rotation steps, each row followed by its count of steps
The counts run from 0 to 257.
[109 137 143  76 130 137 123 117 104 117 159 168 144 122 149 153 102 101
 148 156 151 131 149  93 110 181  95 110  86 164 121 122 118 156 191 134
 109 137  94 177  98 126 113] : 99
[100 130 130 143  96 152  72 118 124  94 114 109 123  97 151 104 136 104
 135 136 118 148 123 128 150  98 149 166 144 106 180 106  93 156 131 181
  88  77 153 124 112 153 113] : 45
[103  80 137 131  97 125  67 114 151 117 158 124 123  86 144 150 130 145
 136 162 143  92 134  98  97 156  65 118  98 164 138 120 135 156 150 145
  90 110 101 127 102 130 108] : 21
[130  75 133 149 105 104 108  90 127  89 162 115 151 153 121 155 146  98
 126 154 127 137  89 124  99 169 116 146 108 128 128 111 122 145 178 173
  91 122  96 161 100 137  70] : 37
[ 86  99 142 128 110 156  96 104 151  95 130 181 127  76 128 120 118 141
 125 128 171 141 128  83 115 144  89 124 145 185 134 126 108 144 133 198
 162 139 122  97 106 152 109] : 26
[121 102 150 130  92 143 119  85 179 153 139 127 166 123 131 123 116 146
 145 135  98 125 140 105 136  91  82 112 145 177 146 103 115 132 165  98
 126  70  83 158  65 101 124] : 19
[110  99 176 162  98 147  84  96 179 102 151 137 144 104 168 164 127 131
 131 150 125 107 112  91 106 145  61 109 130 160 126 128 128 130 147 144
 110 118 100 117  69 141 134] : 201
[140  98 126 129 128 152 160  95 122  59 121 116 123 176 131 125  86 123
 155 122 126 133 119 125 139 159 128 211 152  98 174  90 140 132 146 156
 127 158 117 112 120 128 116] : 52
[144  96 145 107 121 167 133  75 156 135 101 137 132 160 127  99  85 115
 158 126 197 117 144 112 137 189 112 158 144 151 119  95 103 124 131 112
 146 167 104 154 107 128 128] : 11
[151 106 159 164 103 115 141  88 164 103 119 116 113 114 126 114 147 142
 173 139 100 119  80 148 140 118 102 173 136 160 198 125 129 113 168 111
  84  97 135  82 110 116 109] : 138
[157  76 122 141 107 141 125  89 161  87 133  97 143 152 143 143 117 116
 150 153 117 124 113 147 123 143  74 207 155 129 161 110 126 128 133 134
  82 147 109 100 127 120 122] : 134
[118 115 169 156  75 120 129 129 150  86  85 104 117 125 134 117 126 106
 170 155 137 113 114 101 169 102 137 123 127 132 173 114  78 139 163 139
  99  75 139 136  74 145 101] : 122
[125 102 120 132 142 118 114  89 127 140 160 152 119 146 142 122 162 120
 142 146 130 122 105 198 103 181  91 186 109 145 184 122 138 137 155 151
 126 110  97 102 144 145  82] : 155
[176 144 136  78  94 143 126 107 135 176 151 125 129 145 143  92 135  77
 139 164 139 128 138 145 146 143  75  98 129 144  98 114  67 122 143 148
 132 123  87 154 123 117 110] : 13
[132 105 162 118  94 163 131 106 165  78 126 156 131 114 160 130 106  92
 129 138 129 133 100 127 154  98 126 142 164 142 159 110 104 154  89 179
 137 144 141  94 121 157 171] : 128
[145 130 143 119 100 204 117 112 125 111 100 121 133  83 135  84 127 119
 102 160 125 172 136 100 164 134 117 143 154 167 145 121  66 136 157 189
 134 130 127 116 116 159 124] : 209
[163  88 138  76 107 146 121 143 118 148  79 136 102 158 119 109  71 136
 137 132 193 134 138  90 152 138 108 134 141 159 127 116 117  98 127 110
 184  99 100 108  85 147 107] : 7
[113 110  80  87 132 130 109  88 131 136 140 164 126 167 123  89 109 130
 197 127 159 140 141 124 111 171  85 184 127 159 151  96 125 152 143 111
 143 148 102 133 133 120 108] : 93
[153 134 142  70  72 142 115 181 107 129 113 120 104 141 159  89 110 102
 148 152 177 132 134  96 150 137 105  98 119 130 108 116  72 119 123 168
 159 101 107 103  98 156 101] : 188
[ 86  74 172 109 125 146 127 123 124 114 130 167 142 147 126 148  89 132
 137 120 184 138 141  80 120 153 152 115 116 178 141  99 140 144 147 157
 147 129 112 157  73 164 115] : 104
[109  80 129 145  84 103  87  86 174 122 131 127 136 102 127 114 125 136
 160 145 127  99 127 126 121 111  56 135 124 164 145 112 135 157 141 103
  90  84 110 150  78 104 102] : 20
[157 112 173 120 124 130 148 122 119 103 155 139 114 156 165 181 146  79
 160 158 166 133  83 155 125 172 150 136 106 119 155 148 113  93 163 158
 108 111 118 119 142 142 125] : 58
[180 155 141  92 138 153 129 117  86 154 144 120  95 117 140 116 132 111
 153 150 147 101 113 166 134 187  94 158  95 157 129 137  90  93 170 120
 125 127 102 100 153 128 109] : 74
[125 115 169 178 115 124 138  98 150  78 135 135 118  99 149 149 158 125
 155 168 128 110 122 143 119 156  86 159 119 135 180 138 118 140 183 132
  88 127 131  71 138 140 126] : 139
[107 113 112 129  88 164 121  94 164  81 143 130 162 171 144 110 110 140
 171  80 121 150 121 100 128 127 111 172 172 111 149  80 128 138 115 149
 126 145 106 135  86 106  97] : 113
[ 92 128 143 138 144 172  97  84 136  87 122 176 128  94 145 140 125 136
 122 108 123 139 106 107 139 120 148 173 167 137 188 119 130 155 113 173
 126 110 130 121 133 160 141] : 226
[176 152 185 133 107 159 178  76 114 106 148 137 114 144 138 136 141 118
 140 105  93 100  65 136 155 118 134 128 141 116 162 107 108  99 164 149
 121 116 102 144 107 118 143] : 55
[177 114 175 160 141 164 122  88 113 116 107 147 108 124 130 161 133 128
 113 157 153 154  84 102 134 131 142 152 155 150 174 166 109  90 179  92
 120  89 117 133 100 135 142] : 141
[142 112 124  95 138 152  98 114 128 103 130 163 103 131 167 148  76 129
 141 103 149  92 122 125 147 126 109 180 159 121 174 123 151 122  79 124
 155  82 105 131 102 144 166] : 247
[ 84 118 163  88 135 155 120 137 131 108 163 159 159 139 185 179 116 121
 171 133 164 123 156 106 119 157 113 113 105 149 153 120 149 126 154 108
 134 119  93 115  57 121 147] : 181
[146 141 142 161 113 105 162  78 109 102 141 130  83 150 122 112 136 107
 174 101 112  83  93 168 142 135 104 169 130 103 191  96 124 132 154 137
 111  95 121 152 139 127  99] : 236
[144 139 163  87  86 187 149 129 132 131 120 160 111 128 144  91 112 122
 160 102 158 131 127  84 159 118  94  95 150 150 102  94  83 108 127 176
 175 127 104  95  87 152 122] : 189
[116  76 123 119  89 144 119 114 152 109 109 114 142 166 128  84  85  86
 178 121 183 122 143 111 147 189 116 156 142 137 129  84  95 127 123 127
 142 163 121 129 106 126  99] : 191
[165 120 170 158  95 136 170  65 137  80 145 131 103 141 123 130 115 110
 182 102 122  82  64 139 138 127 131 171 144 121 176 100 125 114 144 123
  95 120 128 136 108 111 144] : 56
[100 126 168 135 148 144 113 107 130 101 165 181 121 118 181 157 137  79
 138  99 150  96 101 136 133 147 149 121 130 139 190 136 151 122 117 137
 141 102 117 120 110 141 146] : 242
[126 105 118 115  81 140 115 124 186 113 165  99 166 134 176 127 120  66
 159 144 147 114 113 131 119 164  85 124 113 150 119  98 119 130 138 148
 102 147 114 120 115  87 108] : 196
[144 142 140 138  90 130 117  95 149 113 125 138  78  50 137 113 121  91
 135 161 148 108  95 139 139 111 102 137 163 149 182 165  97 155 143 136
  97  66 136 111 162 128 128] : 143
[151 134 162 117 135 186 140  86 140 106 130 144 114  81 138 117 103  87
  82 129  94 136 123 156 155 129 103 139 170 142 171 121 129 155 121 179
 157  76 110 125 144 166 135] : 148
[156 140 170 112 139 151 132  81 118 176 114 144 136 102 128 128 103 103
 132 123 142 102 116 133 170 144 149 114 133 185 161 124 129 117 163  66
 122  77  97 162 101 111 154] : 80
[176 125 179 117 129 145 158 116 120 134 151 148 119 167 167 174 164 103
 127 148 147 147  70 130 148 134 167 115 128 141 165 153 105  77 162 123
 124  86 110 122 113 132 142] : 59
